In the data rows, 128 means zero.
Every row has a hidden score. In each pair, how much higher is the second row's than the first's? 10 means about the same, 20 much higher and 0 much lower. The score is a weighted sum of the row's numbers plus the product of two more (or one squared), each taken from its middle value.
np.array([120, 166, 156, 108, 113, 098, 143, 143, 182, 069, 143, 103, 134, 103, 100, 128])
np.array([167, 216, 123, 067, 165, 116, 159, 145, 155, 173, 159, 116, 148, 110, 084, 131]) 16
np.array([192, 110, 163, 161, 190, 165, 133, 176, 115, 050, 233, 094, 107, 152, 124, 111])
np.array([141, 117, 100, 131, 092, 097, 123, 133, 131, 124, 087, 133, 120, 103, 134, 125]) 10
np.array([172, 158, 079, 145, 180, 086, 152, 160, 094, 129, 074, 175, 145, 094, 198, 100])
np.array([142, 141, 133, 145, 112, 148, 124, 105, 083, 139, 125, 131, 090, 125, 127, 095]) 11
np.array([138, 092, 088, 170, 063, 112, 089, 135, 130, 135, 080, 127, 110, 150, 122, 087])
np.array([177, 136, 116, 136, 123, 113, 121, 140, 119, 131, 106, 165, 136, 183, 132, 069]) 11
np.array([140, 130, 125, 066, 131, 089, 107, 089, 107, 139, 139, 113, 159, 090, 120, 145])
np.array([116, 123, 122, 076, 140, 130, 146, 170, 112, 097, 097, 172, 134, 137, 111, 115]) 5
np.array([061, 037, 137, 100, 128, 187, 103, 117, 145, 105, 138, 056, 131, 165, 130, 134])
np.array([112, 103, 125, 090, 119, 132, 121, 142, 087, 072, 136, 133, 136, 144, 143, 143]) 7
np.array([154, 153, 114, 123, 126, 141, 140, 111, 129, 152, 160, 152, 162, 109, 105, 144])
np.array([181, 176, 170, 116, 174, 129, 128, 130, 146, 101, 175, 119, 132, 146, 132, 096]) 14
np.array([119, 114, 177, 110, 131, 155, 131, 190, 143, 186, 138, 148, 135, 138, 107, 150])
np.array([092, 195, 151, 089, 139, 125, 143, 172, 161, 113, 115, 123, 157, 127, 149, 130]) 6
np.array([144, 119, 138, 149, 118, 139, 116, 151, 113, 159, 087, 118, 162, 182, 079, 144])
np.array([205, 147, 131, 144, 169, 114, 104, 125, 111, 100, 090, 160, 135, 076, 146, 053]) 10
np.array([123, 182, 059, 169, 075, 129, 084, 121, 101, 146, 108, 172, 137, 114, 135, 075])
np.array([174, 138, 148, 092, 171, 161, 192, 148, 179, 117, 213, 131, 114, 133, 095, 196]) 11
np.array([126, 152, 171, 102, 161, 176, 154, 131, 177, 133, 179, 125, 098, 100, 079, 139])
np.array([107, 122, 141, 149, 138, 150, 102, 054, 162, 106, 179, 126, 134, 065, 128, 129]) 4
np.array([153, 145, 119, 158, 138, 125, 152, 120, 201, 164, 137, 072, 125, 168, 161, 158])
np.array([092, 156, 116, 017, 165, 145, 142, 144, 105, 104, 141, 131, 159, 135, 160, 173]) 10
np.array([154, 157, 132, 124, 143, 083, 148, 143, 155, 183, 095, 142, 097, 104, 194, 085])
np.array([209, 132, 116, 108, 168, 078, 152, 095, 102, 107, 122, 183, 096, 065, 181, 110]) 6
np.array([142, 120, 124, 130, 121, 135, 143, 136, 127, 157, 117, 111, 153, 137, 111, 151])
np.array([166, 089, 086, 145, 096, 133, 115, 111, 128, 144, 157, 152, 110, 161, 122, 080]) 12
np.array([118, 122, 103, 087, 108, 089, 113, 114, 097, 100, 136, 149, 131, 106, 178, 137])
np.array([103, 110, 127, 153, 088, 118, 102, 136, 133, 148, 076, 110, 125, 132, 120, 081]) 9
np.array([164, 103, 189, 163, 144, 127, 133, 107, 116, 102, 137, 149, 096, 100, 090, 117])
np.array([136, 082, 117, 184, 132, 174, 123, 114, 141, 124, 128, 148, 112, 120, 128, 113]) 11
np.array([128, 147, 166, 126, 152, 191, 143, 149, 158, 198, 165, 049, 107, 161, 136, 189])
np.array([082, 088, 137, 077, 074, 087, 115, 139, 140, 139, 113, 103, 131, 114, 152, 124]) 9
np.array([145, 159, 123, 069, 131, 105, 159, 135, 122, 156, 135, 104, 125, 120, 143, 164])
np.array([186, 162, 188, 177, 108, 115, 117, 104, 085, 093, 119, 083, 094, 110, 112, 144]) 5
np.array([053, 120, 162, 122, 135, 116, 136, 130, 130, 174, 108, 125, 123, 072, 126, 114])
np.array([136, 085, 098, 099, 079, 153, 122, 113, 117, 117, 091, 071, 119, 116, 135, 154]) 6
np.array([169, 090, 127, 137, 130, 133, 090, 130, 138, 133, 130, 155, 108, 157, 092, 102])
np.array([082, 134, 126, 168, 115, 131, 040, 119, 114, 109, 112, 160, 166, 126, 123, 116]) 6
np.array([137, 124, 112, 162, 159, 182, 111, 093, 120, 140, 144, 102, 136, 172, 121, 149])
np.array([121, 111, 130, 165, 148, 130, 075, 100, 136, 153, 146, 137, 135, 121, 117, 141]) 12
np.array([168, 126, 155, 070, 090, 082, 122, 190, 100, 147, 126, 140, 116, 154, 086, 102])
np.array([165, 106, 170, 127, 117, 146, 124, 108, 118, 123, 180, 107, 078, 125, 071, 142]) 6
np.array([101, 152, 142, 133, 202, 142, 118, 110, 164, 167, 165, 120, 146, 073, 160, 167])
np.array([106, 082, 157, 140, 139, 135, 148, 161, 141, 152, 114, 084, 136, 173, 150, 098]) 9
np.array([136, 179, 126, 108, 126, 117, 156, 147, 148, 132, 121, 156, 141, 148, 155, 125])
np.array([101, 133, 127, 110, 112, 090, 107, 131, 070, 160, 104, 142, 112, 125, 130, 073]) 15
np.array([147, 138, 129, 137, 124, 096, 166, 135, 110, 135, 124, 163, 104, 113, 165, 154])
np.array([112, 056, 125, 141, 107, 140, 095, 110, 144, 136, 144, 123, 111, 152, 090, 139]) 11
np.array([113, 141, 168, 124, 112, 139, 129, 151, 203, 150, 121, 133, 121, 110, 081, 138])
np.array([111, 114, 156, 082, 119, 138, 147, 178, 164, 113, 133, 115, 114, 129, 132, 131]) 9
np.array([183, 178, 119, 129, 158, 119, 133, 139, 116, 143, 122, 194, 165, 093, 147, 092])
np.array([099, 196, 133, 096, 129, 107, 111, 120, 132, 097, 099, 187, 177, 100, 148, 123]) 6
np.array([160, 128, 131, 144, 153, 104, 171, 158, 155, 141, 101, 142, 114, 188, 192, 114])
np.array([134, 124, 100, 130, 144, 089, 149, 083, 108, 127, 093, 159, 154, 118, 135, 123]) 9
np.array([129, 120, 108, 124, 077, 031, 101, 116, 135, 091, 055, 073, 136, 120, 152, 114])
np.array([151, 066, 079, 156, 100, 125, 094, 110, 121, 131, 089, 177, 140, 109, 134, 082]) 13
np.array([101, 113, 119, 142, 112, 142, 079, 136, 119, 184, 107, 067, 114, 190, 125, 144])
np.array([067, 095, 156, 130, 149, 148, 155, 138, 123, 077, 168, 128, 119, 085, 113, 140]) 7
np.array([097, 110, 178, 131, 157, 121, 114, 111, 153, 172, 185, 154, 106, 063, 080, 180])
np.array([086, 114, 152, 137, 164, 180, 187, 123, 209, 137, 180, 103, 163, 133, 115, 164]) 4
np.array([173, 170, 131, 136, 153, 115, 142, 144, 177, 141, 121, 157, 168, 132, 146, 108])
np.array([048, 172, 163, 158, 149, 154, 150, 151, 179, 166, 146, 093, 111, 088, 155, 122]) 14
np.array([163, 133, 175, 144, 153, 110, 108, 107, 133, 086, 142, 077, 092, 137, 168, 127])
np.array([159, 109, 126, 172, 133, 138, 146, 128, 140, 096, 182, 107, 104, 102, 132, 139]) 13
np.array([153, 105, 103, 140, 106, 143, 111, 119, 089, 134, 127, 129, 119, 162, 116, 142])
np.array([150, 111, 155, 174, 127, 205, 131, 165, 138, 156, 143, 140, 075, 132, 140, 164]) 6
np.array([138, 118, 109, 151, 122, 107, 086, 106, 103, 081, 125, 162, 106, 150, 128, 049])
np.array([181, 108, 147, 140, 109, 087, 120, 093, 126, 125, 128, 077, 121, 144, 103, 104]) 11
np.array([117, 065, 102, 161, 088, 101, 105, 095, 085, 134, 074, 148, 142, 137, 089, 114])
np.array([114, 145, 148, 134, 157, 087, 125, 112, 143, 139, 117, 098, 105, 115, 106, 181]) 16
np.array([086, 158, 107, 108, 130, 103, 126, 127, 112, 129, 126, 203, 162, 069, 173, 061])
np.array([115, 108, 108, 128, 133, 117, 077, 135, 127, 105, 155, 122, 098, 181, 178, 101]) 12
np.array([162, 153, 171, 140, 150, 102, 148, 175, 128, 080, 098, 154, 142, 138, 180, 066])
np.array([161, 137, 103, 149, 135, 084, 165, 189, 130, 139, 057, 165, 136, 166, 136, 110]) 12
np.array([112, 141, 134, 170, 180, 178, 100, 140, 122, 123, 130, 142, 131, 131, 166, 089])
np.array([079, 099, 089, 089, 099, 090, 147, 107, 130, 139, 095, 108, 103, 119, 130, 155]) 15
np.array([056, 091, 109, 137, 053, 103, 092, 090, 109, 135, 080, 117, 143, 102, 187, 130])
np.array([062, 192, 104, 175, 152, 129, 084, 050, 099, 076, 122, 157, 107, 066, 198, 094]) 13
np.array([124, 143, 154, 088, 111, 070, 097, 119, 110, 062, 146, 124, 138, 101, 088, 096])
np.array([103, 166, 091, 065, 100, 129, 132, 132, 127, 122, 153, 126, 195, 117, 087, 139]) 7
np.array([175, 143, 122, 106, 093, 096, 131, 078, 103, 139, 071, 108, 108, 123, 150, 120])
np.array([112, 114, 125, 124, 176, 137, 183, 159, 173, 120, 142, 112, 119, 180, 161, 165]) 11
np.array([082, 101, 112, 129, 141, 148, 088, 104, 146, 100, 140, 093, 102, 115, 128, 173])
np.array([160, 136, 100, 065, 117, 094, 113, 108, 062, 089, 127, 152, 150, 116, 124, 081]) 10
np.array([107, 173, 133, 120, 139, 104, 129, 098, 134, 130, 113, 156, 146, 076, 140, 126])
np.array([183, 153, 184, 134, 096, 084, 085, 090, 097, 074, 137, 123, 100, 110, 082, 141]) 9
np.array([149, 112, 095, 133, 103, 103, 141, 125, 140, 116, 138, 094, 143, 158, 150, 179])
np.array([117, 126, 145, 094, 100, 053, 125, 194, 164, 070, 091, 149, 149, 097, 132, 088]) 13
np.array([110, 205, 152, 099, 121, 120, 113, 111, 138, 099, 158, 114, 117, 114, 088, 156])
np.array([134, 099, 158, 129, 142, 187, 108, 114, 133, 163, 154, 098, 108, 155, 158, 189]) 6
np.array([141, 150, 140, 172, 140, 125, 102, 133, 120, 132, 109, 133, 110, 127, 129, 145])
np.array([106, 091, 135, 144, 116, 120, 140, 110, 220, 126, 136, 104, 146, 175, 106, 174]) 8
np.array([150, 151, 152, 108, 141, 145, 102, 150, 099, 036, 185, 150, 121, 148, 119, 104])
np.array([096, 127, 103, 124, 078, 110, 122, 108, 068, 136, 071, 153, 135, 140, 089, 128]) 17
np.array([109, 097, 208, 146, 145, 164, 106, 124, 174, 096, 160, 101, 177, 172, 071, 184])
np.array([155, 132, 155, 134, 121, 150, 117, 155, 124, 081, 181, 138, 134, 147, 100, 136]) 10
np.array([116, 124, 146, 114, 141, 180, 115, 119, 113, 164, 165, 106, 101, 153, 117, 126])
np.array([030, 144, 093, 110, 110, 103, 140, 171, 136, 128, 149, 186, 140, 076, 119, 080]) 12
np.array([089, 132, 140, 106, 129, 139, 154, 174, 163, 156, 145, 128, 136, 106, 120, 140])
np.array([170, 163, 108, 138, 178, 138, 188, 098, 145, 126, 203, 163, 122, 085, 129, 153]) 7
np.array([070, 150, 181, 107, 159, 128, 141, 084, 154, 125, 197, 083, 153, 091, 114, 172])
np.array([125, 116, 109, 124, 139, 162, 149, 102, 116, 186, 177, 094, 119, 159, 106, 152]) 16
np.array([121, 112, 140, 156, 117, 179, 091, 117, 163, 123, 171, 127, 120, 117, 121, 128])
np.array([070, 097, 135, 108, 150, 139, 158, 164, 104, 132, 122, 112, 105, 139, 141, 112]) 12
np.array([122, 140, 144, 100, 134, 118, 130, 121, 145, 121, 152, 138, 143, 165, 092, 111])
np.array([048, 096, 160, 158, 099, 138, 108, 108, 194, 129, 143, 086, 127, 119, 095, 169]) 7
np.array([133, 184, 061, 099, 071, 067, 163, 198, 150, 199, 051, 181, 148, 122, 139, 061])
np.array([165, 144, 091, 106, 129, 085, 102, 193, 068, 111, 072, 163, 136, 197, 108, 068]) 7
np.array([139, 147, 213, 167, 138, 109, 123, 128, 175, 099, 150, 131, 087, 113, 110, 125])
np.array([128, 118, 084, 123, 167, 131, 151, 126, 128, 120, 137, 148, 153, 113, 179, 131]) 13
np.array([151, 131, 132, 155, 113, 093, 130, 138, 149, 092, 108, 140, 113, 112, 150, 090])
np.array([100, 159, 119, 117, 166, 091, 146, 111, 144, 168, 066, 124, 117, 109, 150, 107]) 14
np.array([155, 118, 082, 119, 132, 110, 126, 115, 095, 115, 104, 090, 131, 139, 147, 134])
np.array([071, 064, 071, 122, 107, 235, 122, 061, 084, 075, 195, 127, 124, 118, 120, 154]) 10
np.array([115, 094, 075, 123, 116, 148, 154, 129, 104, 174, 120, 103, 090, 173, 142, 176])
np.array([155, 176, 062, 171, 146, 134, 133, 091, 100, 176, 127, 165, 141, 130, 111, 133]) 6
np.array([162, 136, 166, 091, 177, 074, 123, 141, 101, 100, 113, 116, 124, 096, 131, 059])
np.array([127, 113, 135, 113, 100, 107, 115, 116, 131, 124, 085, 094, 106, 127, 123, 142]) 5
np.array([093, 132, 066, 096, 106, 128, 132, 193, 159, 118, 110, 134, 167, 159, 155, 078])
np.array([110, 127, 112, 066, 110, 108, 156, 149, 159, 142, 152, 131, 161, 180, 091, 199]) 10
np.array([135, 126, 143, 101, 175, 146, 110, 136, 122, 151, 116, 110, 160, 098, 111, 150])
np.array([197, 150, 116, 166, 164, 120, 070, 061, 109, 133, 139, 175, 137, 042, 125, 129]) 5
np.array([126, 190, 104, 091, 120, 108, 187, 142, 088, 172, 081, 086, 151, 132, 125, 155])
np.array([151, 088, 151, 136, 104, 151, 116, 123, 155, 126, 134, 113, 129, 143, 095, 180]) 2
np.array([098, 107, 178, 106, 145, 133, 155, 144, 155, 106, 144, 105, 115, 121, 151, 129])
np.array([155, 130, 132, 139, 192, 142, 171, 149, 148, 116, 151, 117, 127, 162, 159, 122]) 10
np.array([106, 071, 161, 144, 110, 125, 088, 097, 111, 117, 150, 095, 111, 168, 104, 157])
np.array([183, 182, 125, 119, 133, 076, 161, 130, 064, 122, 162, 188, 141, 111, 116, 078]) 11
np.array([112, 087, 107, 135, 097, 140, 099, 040, 110, 152, 146, 049, 111, 108, 177, 119])
np.array([128, 089, 140, 110, 136, 138, 092, 114, 162, 098, 189, 092, 124, 121, 159, 110]) 18
np.array([067, 172, 158, 122, 104, 167, 125, 105, 156, 096, 154, 099, 143, 109, 125, 109])
np.array([102, 181, 108, 132, 117, 126, 115, 057, 129, 129, 089, 115, 108, 118, 144, 152]) 13
np.array([150, 105, 102, 181, 181, 126, 184, 103, 149, 133, 132, 143, 102, 112, 176, 128])
np.array([179, 125, 127, 119, 159, 148, 154, 131, 128, 117, 130, 148, 168, 132, 152, 111]) 12
np.array([137, 089, 146, 160, 128, 166, 079, 151, 125, 119, 152, 176, 124, 129, 084, 118])
np.array([144, 198, 128, 154, 255, 136, 132, 132, 141, 147, 148, 106, 139, 097, 146, 151]) 13
np.array([113, 143, 166, 140, 186, 128, 143, 140, 145, 091, 122, 139, 155, 152, 118, 154])
np.array([131, 114, 133, 126, 108, 094, 110, 111, 127, 091, 108, 159, 116, 115, 123, 102]) 11
np.array([149, 164, 171, 097, 152, 139, 138, 082, 123, 174, 178, 061, 078, 128, 088, 174])
np.array([126, 191, 083, 097, 101, 096, 139, 196, 161, 129, 081, 160, 183, 154, 129, 150]) 4
np.array([166, 161, 114, 116, 143, 125, 130, 142, 063, 146, 161, 126, 151, 165, 124, 113])
np.array([110, 117, 113, 122, 125, 161, 101, 088, 125, 163, 127, 126, 144, 114, 099, 159]) 7
np.array([108, 157, 135, 214, 165, 161, 109, 100, 138, 099, 133, 144, 132, 070, 164, 130])
np.array([148, 119, 124, 149, 110, 132, 091, 126, 121, 116, 142, 121, 112, 147, 104, 077]) 14
np.array([116, 142, 144, 142, 096, 122, 158, 128, 204, 151, 119, 088, 122, 153, 060, 147])
np.array([139, 089, 179, 117, 072, 112, 068, 152, 141, 098, 132, 071, 112, 142, 107, 115]) 11
np.array([112, 113, 074, 127, 115, 179, 134, 084, 131, 146, 135, 088, 146, 151, 117, 171])
np.array([145, 198, 176, 052, 189, 120, 189, 186, 141, 141, 144, 147, 178, 155, 120, 144]) 14
np.array([102, 154, 165, 085, 108, 108, 172, 141, 141, 128, 118, 123, 143, 064, 107, 145])
np.array([124, 142, 099, 140, 113, 074, 164, 122, 149, 134, 125, 137, 107, 118, 109, 087]) 11
np.array([111, 167, 119, 101, 156, 052, 110, 117, 089, 131, 071, 194, 139, 065, 165, 078])
np.array([138, 133, 095, 126, 139, 153, 149, 106, 106, 139, 160, 112, 111, 154, 154, 119]) 10
np.array([145, 102, 138, 187, 109, 194, 112, 070, 116, 211, 160, 096, 107, 172, 084, 205])
np.array([151, 112, 194, 120, 153, 123, 125, 173, 192, 112, 155, 130, 086, 115, 115, 142]) 8
np.array([153, 112, 114, 160, 113, 118, 153, 088, 156, 133, 127, 116, 100, 118, 157, 158])
np.array([070, 088, 066, 169, 135, 226, 114, 070, 116, 172, 133, 108, 140, 156, 109, 188]) 15
np.array([111, 091, 109, 133, 121, 124, 132, 108, 126, 111, 127, 094, 120, 148, 165, 097])
np.array([108, 116, 115, 114, 132, 158, 153, 157, 089, 166, 130, 093, 136, 136, 090, 151]) 17
np.array([168, 133, 099, 093, 064, 098, 116, 125, 084, 057, 120, 177, 143, 098, 151, 097])
np.array([108, 147, 111, 115, 130, 137, 097, 137, 042, 126, 118, 130, 124, 115, 162, 139]) 15
np.array([117, 060, 132, 081, 068, 164, 102, 156, 117, 117, 109, 105, 164, 179, 127, 140])
np.array([158, 124, 152, 120, 138, 132, 124, 171, 163, 104, 195, 143, 113, 144, 067, 159]) 12
np.array([115, 167, 058, 106, 111, 131, 134, 117, 093, 077, 100, 196, 167, 103, 152, 085])
np.array([161, 106, 111, 140, 157, 132, 136, 148, 110, 102, 118, 150, 130, 184, 140, 105]) 10
np.array([133, 179, 110, 111, 081, 114, 129, 105, 113, 126, 082, 127, 190, 127, 114, 182])
np.array([164, 090, 118, 137, 108, 128, 095, 134, 128, 145, 151, 095, 088, 182, 122, 132]) 19
np.array([131, 122, 051, 140, 136, 158, 155, 167, 125, 146, 121, 171, 177, 180, 119, 110])
np.array([167, 089, 088, 133, 073, 059, 101, 145, 050, 135, 063, 115, 134, 156, 122, 080]) 10
np.array([166, 104, 143, 109, 102, 112, 117, 138, 155, 108, 155, 114, 104, 119, 158, 117])
np.array([157, 106, 129, 053, 099, 129, 131, 116, 149, 113, 124, 132, 109, 128, 142, 113]) 7
np.array([127, 127, 130, 089, 108, 188, 130, 141, 082, 116, 139, 093, 164, 170, 072, 167])
np.array([155, 143, 158, 134, 128, 166, 135, 079, 114, 106, 171, 144, 109, 086, 144, 090]) 7
np.array([084, 133, 180, 128, 131, 120, 154, 144, 152, 097, 159, 102, 123, 067, 129, 178])
np.array([099, 173, 134, 112, 117, 110, 121, 116, 130, 138, 139, 103, 113, 151, 153, 119]) 11
np.array([108, 107, 129, 082, 064, 125, 109, 156, 141, 077, 116, 134, 169, 137, 129, 089])
np.array([165, 205, 090, 136, 122, 124, 145, 105, 140, 135, 085, 148, 149, 099, 175, 089]) 7
np.array([159, 100, 134, 115, 108, 140, 105, 104, 102, 127, 163, 120, 119, 152, 110, 136])
np.array([132, 159, 125, 162, 134, 126, 123, 045, 145, 162, 133, 094, 134, 096, 181, 115]) 4
np.array([087, 162, 196, 154, 127, 151, 117, 128, 164, 114, 149, 088, 169, 076, 129, 127])
np.array([102, 116, 119, 166, 139, 167, 142, 109, 184, 173, 154, 102, 106, 142, 124, 133]) 17
np.array([133, 128, 123, 115, 103, 158, 183, 155, 124, 179, 088, 103, 120, 212, 104, 168])
np.array([105, 193, 120, 105, 108, 071, 154, 157, 166, 155, 106, 163, 133, 115, 130, 102]) 10
np.array([094, 139, 101, 098, 163, 118, 102, 159, 078, 112, 109, 146, 164, 131, 145, 104])
np.array([106, 112, 156, 117, 185, 165, 167, 169, 155, 153, 151, 147, 159, 163, 153, 150]) 11
np.array([143, 185, 084, 113, 150, 092, 139, 138, 143, 144, 109, 144, 148, 125, 107, 139])
np.array([157, 120, 127, 176, 162, 128, 103, 148, 140, 127, 157, 125, 100, 119, 148, 097]) 11
np.array([147, 145, 154, 121, 180, 130, 132, 173, 166, 088, 175, 126, 119, 129, 140, 086])
np.array([121, 152, 190, 110, 207, 144, 109, 135, 088, 133, 158, 110, 119, 090, 093, 141]) 10
np.array([131, 131, 112, 145, 129, 152, 153, 097, 133, 179, 142, 064, 127, 122, 133, 204])
np.array([138, 162, 148, 065, 168, 119, 153, 144, 150, 116, 152, 143, 149, 122, 145, 102]) 12
np.array([123, 134, 197, 201, 199, 140, 089, 073, 155, 114, 177, 128, 084, 061, 126, 174])
np.array([116, 127, 156, 150, 190, 148, 149, 172, 155, 113, 140, 161, 124, 126, 135, 127]) 10
np.array([082, 121, 181, 104, 069, 075, 122, 151, 151, 136, 071, 079, 088, 126, 126, 133])
np.array([115, 119, 061, 070, 093, 097, 115, 091, 065, 122, 074, 089, 115, 093, 171, 136]) 11
np.array([147, 136, 127, 084, 153, 133, 131, 111, 119, 097, 148, 106, 138, 153, 088, 168])
np.array([137, 141, 098, 110, 088, 106, 080, 160, 023, 078, 108, 163, 163, 161, 091, 102]) 10
np.array([088, 082, 138, 178, 116, 147, 081, 137, 158, 139, 123, 097, 098, 136, 127, 096])
np.array([134, 113, 133, 158, 075, 147, 146, 220, 164, 141, 089, 104, 118, 181, 106, 133]) 10
np.array([121, 106, 156, 099, 135, 085, 104, 148, 116, 138, 103, 108, 129, 155, 089, 099])
np.array([152, 183, 104, 153, 119, 058, 111, 133, 162, 124, 038, 158, 138, 116, 155, 082]) 3
np.array([159, 123, 155, 161, 174, 109, 148, 151, 208, 139, 121, 164, 097, 136, 095, 124])
np.array([143, 145, 123, 112, 159, 162, 084, 093, 141, 145, 187, 139, 152, 147, 100, 185]) 12
np.array([237, 201, 084, 116, 209, 091, 155, 106, 111, 177, 133, 167, 145, 163, 108, 125])
np.array([091, 190, 063, 161, 149, 153, 149, 100, 132, 152, 127, 100, 113, 120, 147, 162]) 17
np.array([109, 152, 126, 131, 167, 149, 159, 168, 124, 142, 141, 153, 150, 121, 143, 134])
np.array([080, 136, 145, 140, 120, 114, 128, 093, 170, 179, 126, 079, 134, 098, 127, 195]) 7
np.array([140, 129, 107, 148, 124, 138, 137, 150, 095, 162, 076, 148, 114, 103, 161, 143])
np.array([099, 113, 171, 126, 103, 151, 151, 136, 120, 161, 151, 157, 103, 138, 107, 108]) 11
np.array([085, 146, 096, 178, 103, 132, 127, 122, 124, 092, 094, 151, 139, 107, 125, 138])
np.array([133, 104, 129, 060, 163, 121, 123, 128, 130, 090, 162, 096, 103, 108, 072, 160]) 12
np.array([190, 124, 129, 116, 142, 111, 133, 196, 095, 101, 144, 178, 135, 173, 088, 112])
np.array([139, 100, 111, 171, 079, 097, 114, 136, 090, 105, 149, 190, 138, 166, 076, 077]) 7
np.array([100, 124, 127, 134, 160, 134, 146, 147, 104, 092, 179, 144, 150, 103, 156, 141])
np.array([110, 140, 099, 093, 106, 139, 134, 138, 124, 142, 121, 071, 124, 141, 144, 137]) 13
np.array([149, 106, 152, 065, 122, 107, 157, 161, 112, 113, 152, 112, 126, 067, 113, 133])
np.array([117, 153, 064, 132, 113, 113, 171, 157, 151, 108, 087, 158, 168, 145, 173, 117]) 4
np.array([119, 100, 087, 143, 117, 150, 127, 109, 141, 173, 125, 149, 102, 175, 108, 155])
np.array([079, 134, 109, 078, 091, 139, 149, 175, 152, 121, 136, 126, 134, 134, 098, 169]) 13
np.array([110, 102, 113, 113, 172, 162, 141, 132, 126, 117, 164, 185, 135, 154, 095, 138])
np.array([088, 090, 119, 087, 110, 125, 099, 115, 117, 117, 141, 152, 150, 088, 149, 114]) 12
np.array([081, 150, 112, 001, 110, 078, 184, 242, 149, 100, 163, 170, 176, 160, 109, 149])
np.array([159, 156, 116, 126, 161, 086, 161, 122, 135, 152, 131, 080, 098, 141, 091, 179]) 10
np.array([149, 144, 173, 094, 158, 148, 146, 165, 143, 102, 165, 103, 098, 126, 144, 143])
np.array([113, 116, 145, 235, 152, 140, 106, 051, 135, 183, 126, 104, 095, 067, 188, 115]) 10
np.array([113, 080, 104, 083, 130, 128, 167, 230, 157, 110, 131, 132, 188, 168, 147, 139])
np.array([113, 127, 174, 113, 148, 135, 081, 136, 152, 105, 151, 104, 139, 114, 102, 171]) 6
np.array([132, 139, 144, 153, 114, 123, 077, 065, 095, 095, 124, 118, 122, 113, 086, 176])
np.array([153, 151, 186, 129, 156, 118, 167, 108, 137, 092, 137, 101, 138, 064, 124, 130]) 9
np.array([122, 170, 097, 119, 118, 043, 106, 124, 132, 084, 087, 171, 144, 080, 178, 044])
np.array([131, 113, 134, 165, 147, 173, 139, 142, 145, 156, 112, 111, 115, 188, 107, 124]) 11
np.array([131, 153, 154, 192, 105, 169, 149, 109, 168, 115, 171, 112, 109, 120, 150, 137])
np.array([133, 115, 120, 142, 095, 121, 118, 137, 122, 160, 096, 129, 120, 163, 134, 098]) 13
np.array([163, 117, 148, 131, 179, 102, 081, 088, 094, 114, 146, 176, 104, 081, 117, 062])
np.array([161, 134, 136, 110, 129, 127, 053, 071, 061, 022, 148, 087, 147, 094, 123, 079]) 3
np.array([149, 127, 148, 125, 153, 166, 143, 101, 144, 144, 192, 093, 140, 119, 121, 163])
np.array([138, 088, 122, 150, 106, 148, 123, 132, 142, 151, 099, 086, 124, 154, 116, 116]) 9
np.array([061, 125, 129, 162, 169, 171, 148, 117, 175, 105, 149, 154, 141, 076, 160, 157])
np.array([070, 123, 148, 126, 141, 109, 089, 161, 103, 077, 099, 199, 138, 099, 116, 059]) 11
np.array([137, 092, 113, 118, 107, 132, 113, 147, 109, 067, 119, 180, 146, 145, 069, 153])
np.array([158, 163, 169, 144, 133, 086, 135, 120, 142, 164, 106, 110, 077, 114, 119, 160]) 15
np.array([108, 113, 152, 127, 152, 162, 153, 136, 150, 169, 145, 081, 130, 098, 116, 140])
np.array([154, 215, 100, 085, 154, 116, 189, 139, 145, 153, 105, 191, 155, 115, 131, 132]) 8
np.array([102, 134, 119, 093, 145, 136, 151, 134, 122, 116, 084, 095, 135, 148, 170, 125])
np.array([118, 120, 085, 116, 129, 194, 119, 034, 074, 088, 142, 067, 118, 094, 176, 169]) 10
np.array([156, 156, 116, 094, 154, 117, 187, 123, 129, 116, 158, 163, 123, 101, 123, 163])
np.array([119, 102, 088, 152, 099, 164, 112, 118, 128, 164, 110, 111, 120, 165, 116, 116]) 10
np.array([138, 123, 168, 095, 121, 125, 093, 160, 137, 073, 132, 098, 126, 167, 087, 135])
np.array([148, 201, 110, 084, 135, 077, 147, 113, 111, 143, 096, 142, 156, 091, 134, 116]) 12
np.array([133, 138, 130, 129, 147, 114, 162, 126, 202, 138, 151, 112, 120, 146, 124, 176])
np.array([105, 150, 059, 155, 102, 138, 119, 081, 063, 156, 033, 115, 114, 128, 172, 101]) 13
np.array([140, 085, 118, 115, 082, 134, 094, 138, 070, 082, 116, 144, 131, 127, 118, 078])
np.array([092, 135, 101, 108, 126, 151, 153, 130, 113, 124, 108, 070, 159, 153, 153, 135]) 12
